One turn sends every row of this set to another row. A few are shown first. Where does it send the rows asked after them?
tago: [-29 -10  -8 -31  -8   0  -3   4  -1  -1   5  -3 -11  -1  11   9 -23   2
  -1   6  23  22   0   1]
vesed: [ -4   3 -16   4  -9  -6 -31 -12 -10  15 -15  16  18 -16  12   1  13  17
  -4  -2  12   4  -4  10]
zekem: [  6   2  -3   1   2   9  19   6  -1 -31   2   3 -16  11 -11  -4  16  22
   0   8  -5  -7  -5   3]
zedod: [  1  18  -5  -8  -2  22  -5   3 -13  22   6   0  11   0   9  -2  -4 -26
  -8   5   8 -16  17  22]
Lesiv: [ -4  10  -5  24   9  19  -8  13 -17 -16 -21   3  22 -13   2   8 -13  -9
   2   8  11  -2 -12  -3]
nadi: [ -9  -6 -18 -11   4   0  23 -18  -9   1  11  -5 -11 -10 -19 -10   7  -9
  -5  15  17  -9 -13 -11]
Mipit: [  4 -10   0 -20  -3   7   8 -21   1  20 -17  33  -5 -14  20  -2  -8  -1
  -1  -9  13  -3   1  -7]
lelo: [  6   8 -12   3 -17   3  -9  10  10 -10 -13   8 -28 -22   2  -6   3  -6
  10  11 -23   8 -11  12]
zed: [  2  23  17 -15   1  10  -4 -35   3  -2  -9 -10   4 -10   3  -1   5   3
  -2   6  17 -10   3  25]
fivi: [ -1  16 -20   1  -1 -10   0  27  -9  -3   6  13 -12  23  -6  -6   2 -21
 -11   6   8   9  -3   3]
poviv: [  1 -14   1  22 -14   1   6   9   0   3   4  11  -6  26  18 -13   5   9
 -13  18   4  -8 -13  -2]
Foz: [ -9   5 -27  -9   7  17 -23  17  -3   9  -7  -2   8 -12 -13  -6  12 -12
   5  -1   1   0   4  23]
mivom: [  2 -18   2 -15   3  12  -3 -23  14  -5 -25  18  -7 -33   2  -1   1  -7
   3  -1  -1  -2  -9  -2]
beb: [-19  -3  -4 -11  -7 -18  17 -12 -13   6  19 -11  -1 -12   2 -10   5  -2
 -21  24  12  -7  -4   1]
Dotu: [  8  -8   9   6  -1   2  -3 -12   2  15 -11  -8  17  17  17  27 -24   7
  -8  16 -10  12  -1  -9]
fepu: [-11  33   0  10  17  -2  -4  17 -14  -8 -15   0  15 -13   1  -9 -10  17
   2   1   9  16  -1   8]
dibuz: [-15 -16  -3  -2 -11   6 -14  -7  14   3   0 -13 -17 -18   1  -3 -20 -18
   0  10  10  24 -17 -11]
Buvi: [ 24   1   5  -9  10  13  -4   0   6   4 -17 -12  10   3  -1  22  -9  19
   9  -4 -11  28   0  -4]
beki: [  0 -23   6 -31 -13 -10  -9  -7   7   0 -14  14   6 -22  20   3   4   3
  -8  -8  11   5  -4  15]
murer: [ -1 -13 -11 -12 -31 -13  10  10   8   3   4  -4  22   5   8  13  15  10
  -9  -4  10  -2  -5 -12]
Lozun: [  0   6  -9   4 -17  -6  28 -11  12  27   4  11  10  15   8  -5  -9   5
  -5   4   5 -10   1 -19]
Madet: [ 15   0  -3 -13  13  -1   0  -7   8  -3 -15 -12   4  10 -14  21 -12  22
   9  -1 -11  26  -5  -3]
lar: [ 11  27  -5 -12 -12   7  17   2  -3  -2  -3  19 -32  -4   9  -4 -12  -3
  10   6 -12  -1   5  15]
Pez: [  1   2  -7   0 -16  -9  -5 -10  -8  -9  16   0 -10 -27  -4   3 -33 -14
  -4   5 -14  12  -5   1]
zofir: [-15 -17 -25   0  -4  -4  13 -10 -15  12   9   4  -3 -10  -5  -7   6  -8
 -11  19  17  -8 -14 -17]
levos: [-16  11  -2  -2  -4 -14  24 -14  23  -1  -1  -5   8  -2 -12 -10  -8  12
  -2  16 -19 -10   3   5]
tok: [ 12   4  16  -9  11   5   8 -19  13   6 -10 -19   6  19   0  19 -24   9
   1  12  -7  14  -1   1]
Pupe: [  3  22   3   6  14  16   6  10  -6   3 -15   0  10  11  -1 -11 -19  -5
   8  -4  35   8 -13   6]
Los: [-10 -11 -15  -5  -8   7  13  -3  24 -16 -11 -10   7 -11 -19  10  18   8
   6   6  -6  -7 -10 -17]
Rap: [  1  29  -3  -6   9  21  -8  -1   3  20   0 -14  -5 -16 -10 -17   9 -15
   1   0   0   1  12  17]
Siba: [ 14  -1  12 -11  12  16   2  -6   9   1 -15 -13  14  14   2  22 -24  11
   6  10 -14  14   3  11]
Vago: [-11  12 -12 -18  -5   7  11 -10 -20  -2  10  12 -18 -16   7  14 -27   1
   0  -1   6  15  10 -19]
vep: [ 21  -9  -4   1   3   4 -12   6   0  13 -15   1  21  11   6  22 -21  15
   4   0 -14  23  -3   2]
zopad: [-13  -6 -18 -12  -6 -24   9  -4 -13   0  16  -9  -2 -19 -10 -12  14   6
 -15  12   9   3 -10  -1]
sapur: [-10   5  14   6   2   8  22  -1   7  -8   1   0 -18  23   9 -15   6  20
  -9  24   1  -9  -1   4]
Rure: [ 12  10 -16 -11   3   9 -16 -21   0  -1 -15   7   3 -12 -18  -1  14   8
  13 -14  20   1 -11  16]
kaso: [ 10  -2  12   4   8  13  -5  -6   7  19 -18  -7  15  10  18  18 -22  13
   0  13 -16  20   4  -5]
lesa: [-14  12  -5   2   2   2  -1  20  -3 -21  -1   0 -11  14  -4   4   3 -31
 -15  27  -1  -5   1   5]
gora: [  2  17  21  12  -4   6  -7  14  -8  -7 -10 -20  21  -7  17  -1  -5  -7
 -10   4  26   9  -9   7]
babaz: [-17  25  -7  15   5  -5  -2  18  -4   2  -3   8 -18   6   4  -9   9 -15
 -16  23  -6  10   5 -13]
toraz: [-12  10 -14  -3  -3  22 -20  14 -13  23  -5  -2  11 -15  16   5  19 -11
  -8   4   8   0  15   2]
labu: [ -8 -14 -10  -6 -26  11 -15  21  11  -1 -18   6 -19  -5  24   5   7 -10
   4  16   3   5 -12   8]
puf: [ -4  10   1 -22 -24  12  10  12  -2   9  -8  12 -25   9  36   7  -2  -3
   1  11  13   1   6   8]
nok: [ -9   5   0   6  -3  16 -14 -29  -7  16 -15  14  16  -3  20   7  -5  -4
  -7  17  16 -20   1  10]
kugu: [ 12 -11 -10   3   2  -6 -12   0  -3   7 -14  -1  17   8   4  29 -12  21
   0   4 -14  24  -5 -13]
Dasaz: [  0  21   1  -3  -2   2   2  20  -1 -10   3  -9 -20   9   0   0  22 -22
 -15   8  13  14   0 -12]
zuzed: [ 15 -10  -7  18 -16  -3   1  16  -6 -16   4   6  -8   5   3  -5  24  19
  -9   2  -5   2 -14  -9]
mize: [ -1  -1   9 -21   0 -13   4 -22   6   2 -12  22   0 -27  12  -9 -14   5
  -6   0 -11  -4   6  20]

sapur moves to poviv
Vago moves to tago
Where do these go?
zed moves to nok
Lesiv moves to fepu
levos moves to Lozun
mize moves to Mipit
Rap moves to zedod
labu moves to lelo
kugu moves to Madet
zopad moves to nadi
fivi moves to Dasaz
kaso moves to vep

One turn sends every row of this set to another row. A few are shown first. Where does it send the rows asked after them?
lufel: [-29   2   5 -23   7   6   6   3 -15   6  17   8  -3 -21 -18  30  -3 -26
  -6  13   3  12  10  -5   2   7 -18   3  -9  11  10   0  -2   4 -10 -15
 -12  29 -11  -4  -6 -11 -10]
zinug: [-35  11  -1 -30   6  -3  -2  -1  -5   4  12 -11 -18 -28 -13  22 -10 -12
  -1  17   9  12 -10  -8  11   3 -18  -8   0  15  22   8   5  14   0  -6
  -3  17 -11   5  -2   0  -5]
rar: [  1 -21  21  -5 -18 -16  16   1   7   1  12   2  -1  -1  10  10 -22 -17
   2 -24  -4   7 -20 -16   6  -5  23 -22   1   6  -2  -8  -3  -3  13  -4
   2   5 -12  -1  -9  -5   7]
gitib: [-13   1 -19  15 -12   5   3   7  -8  30  16 -18 -11  -9 -10  -2  -8  -7
   8   9  24  -4  15 -26 -14  -5 -10  -6  -8   7 -15   5  27  16  16  20
   8   1   0  -1 -24  19  -4]
lopo: [ 13   4   8  -3 -29   4   7  24   4   9   6   4 -12 -20 -14   9  -5 -21
 -11   6   7  21 -13 -23  -6  -6  -1  28  -3  10  -3 -31   5  14   3  13
  -4  -6 -11  10 -23  11   1]
buvo: [-18  10 -10  18  -3 -10  13  -9 -15  16  22  -7   0  -9  -9   7 -11  -5
  -8  15  36  -8  13 -16 -21   5  -7  -9  -3   4  -7   9  28  20  12  10
  13   5  12  -2 -18  12  -2]
fepa: [-18   3 -41   4  18   3   8  19  -2  15   5 -20 -10 -23  -3 -13  -2   3
  -3   6 -13  -1 -25   2 -15 -11   1   2   5   7 -16 -14  -5   3 -11  -1
   7  -2  12  11  -8   5  10]
rudo: [ -4 -14 -18  28 -18   3   9  -1  -1  24   8 -20   1 -23 -21  -8  -3 -17
   2   1  12   4  26 -21  -9  -4 -10   5 -11   1 -18   3  27   8   9   8
   3  10  -9   0 -14  10 -10]
Vig: [-13  15   1  -6  -5  25  20  -5  19  18   1   2   1  -4 -23  19   1   3
  -7  17   3 -11  17   8 -18   2 -14 -13   9   2  10 -12  -5  17  -7  16
 -17   5  12 -27 -11 -14  12]
Geli: [ 10  23   2  21   6  19  -9 -14  35  30   2 -28  -5  -2 -25  -7  -8  -8
  10  -4   3   7  -2   2  -8   9  -5 -17   0  -3  20  -1  10   2   1   8
 -11  12   1  -6   5 -16  -2]
Buziv: [  8  21  11  17  -6 -13 -11  11   1  -9  15   7   4 -19  -1  14  -9 -22
  -8  10  16  12 -18  12 -20  18   9  20 -10   3   8 -11  15  16   8 -14
   2  -3   8  15 -11  15   0]
nopu: [  7 -17  10  -3 -11 -23  26  -1  10  -4  -1   0  -5  -7  13   8  -9  -5
  -9 -21   8   5 -30 -13  -1   7  12 -17  -4  22 -11  -6  -8  17  20   9
  -9   6 -12   3   2  -7  11]
milir: [  7 -14   3   7  -1 -11  15  16   6  -6  -3   5  -2   0  25  15  -4  -6
   2 -19   2  -6 -14   3 -17  14  10 -14 -14  32 -13   0 -12  15  25  -2
 -16   4  -6  -1  -5   2   7]
lop: [  8  15  10  -7   4  14  16  15  11   1  16   2 -12   9 -17 -15 -18   9
  -8  -6  25   5  -7 -19  -8 -18 -12  -2   9   9   4  -8 -12  14  -7  -7
  19  -1  12 -36   8  15  -4]
kamis: [ 10  24  18   4 -11   1 -10  22  -6  13  25   8  -9  -1  -3  14 -16 -25
  -3   6  21  16 -20 -18 -17   5   9  18  -6   5   6 -23  11   8   5   4
   3  -4   2  13 -25  14  -1]
Zir: [  9   5  -7  11   5  14   1  18  22  -5   6  -2   3  -5 -19 -24  -6  -4
   2 -17   9  10  -3  11 -10  -5 -15   6 -10  -2 -13  -4  -7  15  -5 -22
   8   6  11 -33  23  14  -1]
poso: [  9   2   1  11 -24 -10   6  13  11 -14  -5   2   1 -37 -13   9   0 -20
 -15  10   2  16 -10   6 -10   7  -1  31  -7   8   0 -19   9  22   6  -5
  -6  -4  -5  13  -9  13   2]
bak: [  8  17   5   7  13  14   9  10  12  -2  20   2   3   7 -17 -15 -20  -6
  -7 -17  25   9  -2   0 -12  -5  -6   2   2   0  -1  -4 -10   5 -10 -26
  18   8  19 -33  13   8  -9]
sular: [  9   3  -1  -3  -4  14   8  22  20  -3   2  -3 -12  -2 -19 -24  -4  11
   0  -5   9   6  -7  -8  -6 -18 -21   2  -4   7  -7  -9  -7  24  -1  -3
   9  -3   4 -38  17  20   4]
suvar: [  8  -4  10  25  23 -11  17  -2 -16  14  16   5  -4   2 -12 -14   4   4
 -17  21 -16   0 -11 -23 -26 -10   3   2  -2   6   7 -17   5  -8 -22 -10
   8  13   0   0  -2  -4  -6]
mudi: [-21 -12  16 -11   0  17  -2  20  17  -9   9  -5 -23 -15 -13   0  18  -5
  35   9  -3   4  -3   6  -1   0  19   3   0  15  -9  -3 -14  -3  -3  17
 -12   7  13  13  19   3   6]
vutok: [-18  -5  31 -16   7  12  12  13   6 -10  15   8 -26  -3 -11   8  19   4
  21  18  12   0  -3  -6 -10   2  17   1   5  26  -2  -4 -18   2  -5  25
 -12   9  17   8  15   0   4]
fif: [-10 -17   0   5  11  -3   9  -1  17   6  -3   1   5  26  -8  -3  11 -17
   0   8  13  -5  18 -12  -6 -12  -5  -5   6  17   3   8 -30  16   3  20
  14   0   9  25  10 -13  25]
totez: [-11 -18   0  12  11   0  -6   0  21   7   1  -6   9  25  -8  -6   4 -25
  12   3   5  -3  21  -4  -1 -13   3  -8   5   8   8  13 -25   5   3   6
  19   0  10  28  10 -11  21]
Ful: [  2 -18  14   5  -9  -3   5  17   2   0  10   6   1   5  21  18 -16 -18
  13 -22 -11  -4  -5   0  -9   3  21 -18  -9  17  -5  -2  -7  -5  18 -15
  -5   3  -6  -5 -17   4   3]
Raru: [-10  -6 -10  29  -9 -12  20 -19  -8  10  14  -9  12 -22 -20   1  -6 -16
 -13   7  25   1  24 -11 -16   7  -6   1  -5  -2 -11   7  28  13   5  -2
   8  15   3  -2 -10   3  -9]
nifa: [ -7 -17   6   9  11  -4   3  -7  18  10   3  -3   7  29 -11  -7   4 -22
   2   3  12   1  16 -15  -1 -13   1  -8   7   9   7   9 -26   7   0  14
  19   3   8  28  11 -17  21]
vego: [-17  20 -11  -1  -5  23  -5  -3  33  18  -2 -24  -5 -14 -20   7  -8   1
  12   9  -4  -7   4  19  -6   1  -7 -21  10  -4  17  -1   5  13   3   9
  -7  -3  12 -14  -6  -3  13]
mal: [ 13  18  14  15   7  21  15 -16  19  29   6  -3   2  10 -28   6   1  -7
  -9   5  10   2  12  -8 -21  10 -11 -10  -2   4  12 -12   0   6  -8  15
 -21  20   1 -18   1 -26  -2]
Sekep: [-13 -19  -6   7  11   2  -1   4  20   4  -5  -3   6  23  -5  -3  11 -18
   9   8   6  -8  22  -1  -6 -12  -3  -6   4  16   4  12 -29  13   5  12
  15  -3  11  25   7  -8  25]
vazi: [-12  10  -1 -12  15  -2 -17   6   0  16   7 -17 -25 -19 -11   8   1 -12
  10  11   7  16 -15 -15   6  11 -25  -5 -19  22  17  10  10  16   8   3
 -14  22 -22  10   9   2  -9]
pubim: [  7   2 -19  31  28   0   4   8   0  16   4 -25 -10 -16  -6 -21  -5  -1
  -4   3 -18   4 -14 -10 -19  -6   7   7   3  16   4  -6   1 -13 -13 -18
   9   6   2  15  -4   3 -14]
kobul: [-18  -3 -12  -1  13  -8  21  11 -18  13  17  10  -4  -6 -10  -5   7  10
 -17  25 -11  -5 -22 -11 -22 -14  -4  -3   1  -4 -13 -24   0   9 -20   7
   5   5  11  -5  -6  -2  18]
gat: [ -9   0  37  -2  15   5  15  -3   8 -11  18   2 -17  -3 -15   4  10  -8
  13   6  20  10  -4  -7  -8  10  26   5   7  22   3   0 -16  -9 -10  12
  -9  20  17  16  23 -12  -7]
Rabe: [ -8   1   5  -5  15   7 -10  10 -10  18  12   1  -9 -12 -16  15   8 -25
   5   8   0  17   5 -12  -4  15 -25   6 -29  18   5   2   3   7  -3  -7
 -23  34 -23   2   5  -9 -14]
ramiv: [-11  -9  22   2   8  10   0   3  19 -10  13 -10 -14 -16 -18  -5  10 -15
  27  -3   4  15  -4   6   1   7  27   6   2  11  -4   1 -13 -15  -9   4
  -9  19  13  21  26  -8  -5]

Rabe moves to vazi
rudo moves to gitib
Where do these go?
pubim moves to fepa
sular moves to lop
rar moves to Ful
ramiv moves to mudi
vego moves to Vig
Buziv moves to poso
fif moves to nifa

